Small tables with named rows and columns. After each table, cells are looked up by row and column.

Dovod.csv
,Vumonal,Tere,Vit,Gagi,Solur,Ver,Zaz
Puv,51,198,135,118,83,131,86
Noga,222,171,66,85,145,86,156
Zegef,233,65,62,63,125,98,164
Kizal,1,164,153,149,92,125,63
Gis,141,141,102,21,7,181,131
Zasef,210,134,71,105,166,71,149
Duve,107,70,110,152,164,74,105
Zafesa,108,71,109,182,207,45,102
Vatiku,211,67,69,111,177,63,150
Dodez,101,161,112,177,196,52,100

Zaz of Vatiku: 150
Vit of Vatiku: 69
Zaz of Zegef: 164
Zaz of Zafesa: 102
Vit of Duve: 110
Tere of Noga: 171
Vumonal of Zasef: 210
Gagi of Zegef: 63
Solur of Noga: 145
Ver of Dodez: 52
Tere of Zafesa: 71
Vit of Noga: 66
Solur of Duve: 164
Zaz of Noga: 156
Tere of Vatiku: 67
Vit of Dodez: 112
Gagi of Dodez: 177
Solur of Gis: 7
Gagi of Zasef: 105

Buseru.csv
,Rekadag,Sefot,Gimag,Gugidun,Vifezuf,Fudus,Dib,Fodot
Nikom,39.71,46.21,47.67,19.49,43.41,47.74,47.25,61.88
Zul,55.79,46.16,44.46,81.87,54.26,47.46,45.50,26.21
Zemes,53.19,52.58,55.28,59.12,24.31,44.06,47.52,54.97
Popi,51.40,47.38,46.94,62.94,47.84,46.50,46.36,39.55
Kez,43.96,41.77,39.12,46.97,68.01,48.80,45.45,34.07
Toz,42.17,43.74,41.52,35.87,60.83,48.77,46.40,43.59

Vifezuf of Zemes is 24.31
Gimag of Zemes is 55.28
Vifezuf of Popi is 47.84
Gimag of Kez is 39.12
Rekadag of Toz is 42.17
Gugidun of Toz is 35.87
Dib of Nikom is 47.25
Vifezuf of Kez is 68.01
Fodot of Toz is 43.59
Gimag of Popi is 46.94
Fodot of Zul is 26.21
Fudus of Nikom is 47.74
Which row has the largest Dib? Zemes

Tem:
fields: Zetel, Rivat, Gedabaz, Zev
Vasusun: [604, 675, 530, 205]
Zopuna: [312, 720, 580, 233]
Naluviv: [353, 761, 375, 222]
Felefam: [560, 541, 532, 78]
Gol: [648, 196, 350, 662]
Mipu: [196, 136, 621, 408]
Bilanug: [201, 399, 636, 142]

What is the Gedabaz of Felefam in Tem?
532
What is the Zev of Bilanug in Tem?
142
What is the Gedabaz of Bilanug in Tem?
636
What is the Rivat of Gol in Tem?
196
What is the Zev of Zopuna in Tem?
233
What is the Gedabaz of Naluviv in Tem?
375
What is the Zev of Felefam in Tem?
78
What is the Rivat of Zopuna in Tem?
720
What is the Zetel of Bilanug in Tem?
201
What is the Zetel of Mipu in Tem?
196
What is the Rivat of Bilanug in Tem?
399
What is the Zetel of Naluviv in Tem?
353
What is the Rivat of Felefam in Tem?
541
What is the Gedabaz of Zopuna in Tem?
580
What is the Gedabaz of Mipu in Tem?
621
What is the Zetel of Vasusun in Tem?
604
What is the Zev of Naluviv in Tem?
222
What is the Gedabaz of Vasusun in Tem?
530
What is the Zetel of Gol in Tem?
648
What is the Zev of Mipu in Tem?
408

Nagabab.csv
,Sitaget,Nolilu,Leg,Sakabi,Bivo,Gavafas
Luz,0.521,0.512,0.522,0.554,0.443,0.531
Zad,0.551,0.527,0.574,0.445,0.447,0.564
Gulal,0.429,0.456,0.407,0.565,0.555,0.415
Nezuzek,0.297,0.383,0.249,0.412,0.615,0.320
Boloro,0.641,0.584,0.668,0.502,0.419,0.630
Zuzop,0.383,0.439,0.342,0.374,0.603,0.389
Rifek,0.568,0.524,0.606,0.738,0.425,0.545
Nifi,0.547,0.507,0.591,0.762,0.429,0.525
Kir,0.345,0.401,0.315,0.614,0.592,0.334
Lifol,0.539,0.531,0.525,0.464,0.511,0.524
Gani,0.580,0.530,0.629,0.694,0.389,0.575
Dase,0.596,0.558,0.621,0.397,0.427,0.610
Lapaz,0.502,0.511,0.481,0.404,0.526,0.501

What is the Leg of Zad in Nagabab?
0.574
What is the Nolilu of Gani in Nagabab?
0.530
What is the Sakabi of Gulal in Nagabab?
0.565
What is the Sakabi of Zad in Nagabab?
0.445
What is the Leg of Lifol in Nagabab?
0.525
What is the Nolilu of Nezuzek in Nagabab?
0.383
What is the Bivo of Gani in Nagabab?
0.389
What is the Leg of Gulal in Nagabab?
0.407
What is the Leg of Kir in Nagabab?
0.315
What is the Leg of Nezuzek in Nagabab?
0.249
What is the Leg of Zuzop in Nagabab?
0.342
What is the Gavafas of Zuzop in Nagabab?
0.389
What is the Bivo of Nifi in Nagabab?
0.429
What is the Sitaget of Zuzop in Nagabab?
0.383
What is the Bivo of Lapaz in Nagabab?
0.526
What is the Sitaget of Nifi in Nagabab?
0.547

Table Divadez
	Nirog	Zil	Musove	Ninasi	Nifuman	Sez	Tel	Fofenut
Taloz	245	281	562	728	718	474	446	408
Zelomit	588	444	552	586	502	562	378	283
Zarorur	465	428	256	601	541	649	494	483
Fefuma	245	700	483	801	668	572	508	435
Zam	329	470	303	747	616	286	385	551
Lagubeg	218	287	306	779	660	305	564	445

Nifuman of Lagubeg: 660
Zil of Zarorur: 428
Nirog of Zam: 329
Musove of Fefuma: 483
Sez of Lagubeg: 305
Nirog of Lagubeg: 218
Ninasi of Zam: 747
Tel of Zelomit: 378
Row with the largest Fofenut: Zam

Table Sapegar
,Gudirot,Lir,Lezal,Duget,Kikaza,Bibesa,Kefatan,Bon
Divif,26,-96,-102,572,-67,-423,-51,-550
Lezepop,420,347,274,-308,119,348,101,496
Datek,14,-99,-107,571,-56,-424,-44,-554
Mulo,201,428,25,93,77,-514,-93,-177
Sesu,30,-71,-33,499,-35,-363,-23,-375
Buzereg,321,536,347,91,243,-369,-27,193
Tiribu,444,273,-453,-290,-106,267,-387,197
Vevu,-86,-478,135,356,82,427,303,237
Neb,455,298,-417,-311,-135,258,-365,149

What is the Bon of Divif in Sapegar?
-550
What is the Bon of Buzereg in Sapegar?
193
What is the Kikaza of Mulo in Sapegar?
77
What is the Kefatan of Buzereg in Sapegar?
-27
What is the Kefatan of Datek in Sapegar?
-44
What is the Kikaza of Divif in Sapegar?
-67
What is the Bon of Neb in Sapegar?
149
What is the Duget of Neb in Sapegar?
-311
What is the Bon of Sesu in Sapegar?
-375
What is the Lezal of Mulo in Sapegar?
25
What is the Gudirot of Sesu in Sapegar?
30

Zotisul:
|  | Desamor | Nezam | Toper | Bikiso | Dimago | Miki | Vod | Rofefo | Sig | Ligud |
|---|---|---|---|---|---|---|---|---|---|---|
| Supidi | 181 | 207 | 83 | 191 | 167 | 126 | 103 | 191 | 196 | 185 |
| Taz | 189 | 133 | 156 | 131 | 197 | 104 | 182 | 172 | 153 | 158 |
| Sobolo | 234 | 130 | 61 | 207 | 205 | 101 | 116 | 167 | 124 | 141 |
| Zis | 169 | 163 | 159 | 131 | 120 | 158 | 183 | 187 | 165 | 163 |
| Dere | 224 | 141 | 165 | 162 | 190 | 149 | 203 | 169 | 137 | 114 |
| Tepe | 95 | 161 | 152 | 170 | 130 | 131 | 134 | 152 | 159 | 192 |
| Vunadad | 143 | 142 | 172 | 149 | 134 | 155 | 155 | 150 | 150 | 161 |
| Dogu | 170 | 148 | 185 | 157 | 132 | 115 | 171 | 162 | 163 | 152 |
| Bev | 103 | 168 | 174 | 138 | 127 | 197 | 190 | 130 | 152 | 151 |
| Nanitur | 90 | 165 | 202 | 144 | 178 | 94 | 161 | 188 | 176 | 206 |
| Kig | 143 | 154 | 154 | 187 | 147 | 135 | 148 | 150 | 158 | 154 |

Desamor of Sobolo: 234
Nezam of Bev: 168
Ligud of Zis: 163
Rofefo of Dere: 169
Vod of Kig: 148
Rofefo of Sobolo: 167
Row with the largest Vod: Dere

Guseso =
           Fibe    Somu  Tedeso   Moret  Senini    Dida  Faroves
Bur       6.199  -6.358  -4.938   7.603  -4.235  -1.974    1.558
Nos      -4.610   7.513   5.753  -5.472   5.198   0.681   -2.752
Vol      -5.614   7.957   6.106  -6.592   4.826   1.850   -3.215
Ginilev  -6.877   7.595   5.855  -7.898   2.996   4.328   -3.868
Fusa      6.818  -6.389  -4.973   8.266  -3.648  -2.959    1.862
Modegub  -3.519   6.850   5.232  -4.235   5.336  -0.393   -2.261
Leril     0.088  -2.106  -1.612   0.613  -4.211   3.452   -1.148
Pazatog  -4.664   7.542   5.776  -5.533   5.186   0.739   -2.776
Bunopem  -3.488   1.659   1.301  -3.620  -2.307   5.230   -2.636
Nizam     7.112  -6.219  -4.850   8.560  -3.096  -3.629    2.021
Gil      -1.503  -0.539  -0.398  -1.258  -3.524   4.362   -1.818
Fel       7.102  -4.996  -3.923   8.413  -1.297  -4.951    2.108

What is the Senini of Nizam in Guseso? -3.096
What is the Tedeso of Ginilev in Guseso? 5.855
What is the Senini of Fusa in Guseso? -3.648
What is the Senini of Vol in Guseso? 4.826
What is the Somu of Pazatog in Guseso? 7.542
What is the Somu of Vol in Guseso? 7.957
What is the Somu of Gil in Guseso? -0.539
What is the Fibe of Nizam in Guseso? 7.112
What is the Faroves of Nos in Guseso? -2.752
What is the Faroves of Leril in Guseso? -1.148
What is the Moret of Leril in Guseso? 0.613
What is the Faroves of Bur in Guseso? 1.558
What is the Tedeso of Fusa in Guseso? -4.973
What is the Moret of Modegub in Guseso? -4.235
Which row has the largest Moret? Nizam

